In the rows, 128 means zero.
One turn moves every row onto another: examples first, then more rows asked
fik: [104 127 166 140  97 133 131 129 169 155 154 123 153 143 124  82 146 127
 114 119 124 121 101 131 154 142]
Rofa: [146 166 161 154 154 128 101 121 162 150 162 104 108 139 117 140 146 116
 134 113 117 142 108 117 101 111]
pel: [171 146 142 154 112  86 122 119 104 135 116 127 131 145 147 117 136 106
 140 115 144 121 123 138  99 111]
Vado: [137 111 146 155 129 141 139 141 148 174 123 102 124 121 118 105  92 130
 118 121 163 135 131 110 113 181]
Bog: [137 120 144 125 110 141 146 140 127 162 123 113 124 142 126 118 106 146
 108 190 150 124 107  92 148 141]
Ritip: [147 161 107 125 128 137 150  97 103 134 126 104 134  85  93  89 117 115
 149 114 120 114 139 131 149 130]
tatav: [138 108 154 116 121 119 146 120 139 175 161 106 124 146 114 106 106 142
 163 112 135 130 132  79 134 129]
febe: [171 136 138 168 108 146 102 110 132 117 117 125 118 128 122 132 111 108
 117 132 133 179  94 141 105 129]
popop: [121  80 121 162 102 137 103 105 122 130 127  94 127  90 114 144 132 144
 149 119 146 133 109 143 120 152]
situm: [140 133 105 126 134 121 139 124  98 137 108 112 143 116 121 114 159 115
 133 152 102 118 105 124  88 170]
sotik: [117 151  96 153 125 121 154 102 142 118 132 120 157 101 149 133 151 126
 126 160 122 103 147 105 133 124]
tof: [126  89 134 155 129 129 125 101 153 143 147 114 117 146 100 140 135 149
 117 109  91 158 129 137 171 132]
tum: [149 167 141 148 126 144 132 104 134 152 130 127 136  94 122 113 131 121
 134 138 120 143  64  97 169  94]
pep: [119 122 160 125 120 110 108 146 162 153 132 119 117 130 130 109 140 114
  91 144 128 135 115 166 150 155]
bipim: [131  86 139 151 101 139 131 116 145 157 143 139 152 129  80 107 136 136
 126 101 116 137  92 139 147 142]
romak: [177 144 138 139 125 139 129 154 132 161 137 145 135  94 122 154 126  87
 142 119 111 140  96 116 135 156]
Komos: [129 141 176 161 127 100 131 133 132 165 121  71 111  97 133  92 164 145
 126 123 136 143 125 142 127 126]
lako: [125 119 129 115 122 120 133 124 149 148 149 126 107 119 117 140 129 131
 104 150  99 147 116 146 197 142]
gake: [165 134 112 150 136 120 138 105  86 130 101 130 119 118 121 138 147 127
 156 124 107 122  86 113 118 165]
biveg: [130 117 146 137 109 150 127 129 111 147 132  96 115 137 155 151 158 144
 152 122  92 139 151 104 167 144]
pize: [123 131 123 137  62 144 156 114 113 162 159 109 147 122 146 104 137 139
 126 127 146 145 103 126 140 100]
fibo: [162 128 126 141 117  94 122 110 109 115 117 112 137 127 119 122 134 115
 136 139 123 127 169 146 109  94]
fer: [134 150 131 118 113 150 139 155 119 166 152 116  98  93  96 154 152 140
 118 148 140 113 127 152 143 141]
vesog: [153 189 124 140 133 113 153 107 114 135 130 111 111  82 124 110 114 113
 145 125 141  99 108 129 158 145]
Miv: [153 170 121 163 147 141 128 117 101 140 136  86 108 170 130 153 126 125
 115 125 120 107 133 127 131 119]
Mel: [143 146 156 169 117 141 122 114 156 108 162  91 138 129 143 148 106 116
 150 149 111 124 105  93 157 135]
ligut: [122 158 105 176 122 135 143  87 139 122 144 127 145 125 146 142 141 133
 141 122 148  89 110  99 127 118]
Zasut: [141  97 117 126 138 131 124 115 141 185 120 145 117 106  99 143 116 145
 127 126 159 136 131 100 142 106]
gopin: [126 156 120 148 149 153 126 116 105 150 134  65 148 155 115 112 134 120
 117 123 109  98 135 121 116 122]
Luru: [126 120 143 129 138 124 127 101 155 146 109 121  84 132 133 116 132 163
 124 157 140 164 140  93 130 139]

Rofa -> romak
tof -> bipim
popop -> pize
Now these:
gopin -> situm
vesog -> Miv
Luru -> Zasut

One turn moves every row onto another: examples first, then more rows asked
vov: [205 121  88 101 147 142 124 134 128 151 147 146 144 100 103 110 101  79
 143 121 122]
Viro: [159 153  91  70 115 178 112 145 114 146 143 127 148  66 111 111 133  86
 147 121 116]
nepi: [150 126 113  99  90 158 126 165 153 163 123 104 135 126  79  88 115 109
 123  65 115]
deku: [187 162 113  93 144 178 142 118  81 133 137 133 146  78 101  87  94  94
 112 113 132]
Gogi: [142 110 128 134 102 172 124 127  99 114 122 146 121  76  88  86 128 147
 122  70 135]
leli: [165  83 142 148 119 182 146 119 151 114 123 137 122  92  98  94 101 110
 123  92 104]
tes: [147  90 131 135 103 193 135 137 166 125 122 135 121  78 107 109 125 103
 140  94  96]
tena: [163 138 120 125 124 159 152 161 141 172 108 120 128 124  78  84  95 107
 117  56 120]
Zupa: [144 100 113 118  89 173 103 126 130 134 126 156 121  96 111  90 145 136
 144  66 120]
ros: [144 154 113  62 119 190 110 141 107 168 175 124 140  62 107 106  91 107
 132 116 130]
Gon: [174 144 120  96 160 169 138 129  97 170 169 140 135  76  99  97  57 108
 117 112 141]
Dugul: [151 115 117  90 144 188 103 153 151 196 174 150 114  89 115 109  92  83
 152  89 128]
zukit: [139 145 129 110 103 167 149 170 121 149 115  96 132  96  64  86 109 116
 111  68 125]
rezem: [138 130 140  69 117 205 101 133 110 160 188 116 130  77  99  87  85 103
 118  93 139]
romog: [163 114 138 112 163 173 134 147 112 166 178 139 116  76  77  99  59 101
 121  99 152]
vob: [160  99 115 149 125 158 131 127 121 139 115 172 111  96 101  93 121 133
 142  62 129]
dusis: [143 107 148 133 103 208 140 119 142 111 118 130 123  75 108  90 117 112
 117  87 100]
Vota: [173 123  96  80 143 161 110 143 139 188 177 146 136  88 113 114  78  94
 149 117 127]

Zupa -> vob
Gon -> ros
tena -> zukit
Now these:
Dugul -> romog
leli -> dusis
vov -> deku

One turn moves every row onto another: examples first, then more rows asked
Nime: [105 143 131 149 142 161 145 158 151 131 102 118  96 173 147 129 135]
mes: [121 154 136 143 131 162 116 151 147 126  89 107 106 159 174 128 139]
votu: [125 164 131 152 151 132 107 152 149 122 108 118  90 154 159 130 135]
Zukoz: [118 150 139 140 132 162 120 151 143 123  87 108 105 156 161 126 140]
reku: [120 150 135 143 130 154 116 152 146 122  87 108 105 157 162 122 144]
tupib: [127 158 140 155 146 140 112 157 138 124 113 106  98 171 164 130 138]
luz: [116 147 125 153 151 140 128 158 159 130  97 122  89 169 147 133 136]
Kadip: [124 157 126 153 147 147 123 148 151 134 111 124  91 165 166 141 132]
Nid: [136 106 129 115  99 133 139 102 121 140 154 128 159 121 103 145 112]
sese: [117 152 147 151 142 153 121 153 131 125 114 104 103 171 160 131 136]
Bas: [112 157 135 150 138 164 139 146 142 134 115 117  99 168 169 135 135]
Fim: [134  94 121 116 103 126 128 107 149 146 144 146 161 118  99 131 119]
pevig: [150 105 115 115 107 112 123 107 133 140 143 132 147 116  92 147 110]
tir: [150 101 126 111 103 106 118 107 144 140 148 147 140 121 100 139 113]
Guko: [147  97 111 110 113 116 128 108 115 126 141 140 146 111 103 143 134]
beg: [140  94 115 106 111 126 140 108 113 125 138 139 147 113  96 144 134]
pono: [145 112 131 112  97 125 124  98 128 144 163 142 144 117 118 146 114]
vem: [148 115 122 116 100 121 125 100 126 141 156 130 152 116 109 149 112]
Dati: [138  93 123 113  99 123 139 112 128 137 145 128 150 122  86 137 112]
bame: [116 144 145 154 146 152 124 162 132 118 110 101 101 175 151 121 141]
mituv: [139  98 118 111 110 127 138 103 106 128 149 138 151 116 110 147 136]
Let: [150 106 115 110 114 121 132 102 112 134 148 139 150 110 111 148 135]
zod: [105 145 148 149 135 163 144 159 134 125 106 108 105 168 157 119 143]
Zovu: [139  93 129 106  98 121 137 113 139 135 141 143 145 126  88 130 115]
dud: [141 101 119 118 104 120 120 106 150 145 148 144 159 112 108 138 116]
Nira: [134  97 139 106  93 134 142 102 127 144 156 139 150 126 105 137 118]
lipa: [119 164 142 152 138 155 127 142 130 127 121 106 101 156 173 132 137]
Lolup: [124 146 141 155 148 145 114 161 140 121 105 108  95 171 150 123 136]
vavo: [130  98 124 116 103 133 132 107 141 146 148 142 163 121 109 131 122]
Tuk: [113 143 132 149 149 142 128 164 149 119  91 115  93 165 138 119 137]
lil: [125 155 135 142 132 154 112 149 149 123  85 107 104 158 171 128 141]
siru: [138 105 123 117  99 125 126 101 144 150 155 143 164 115 117 138 118]

dud -> Fim
Nid -> vem
luz -> Nime
Now these:
beg -> mituv
votu -> Tuk
tir -> Zovu

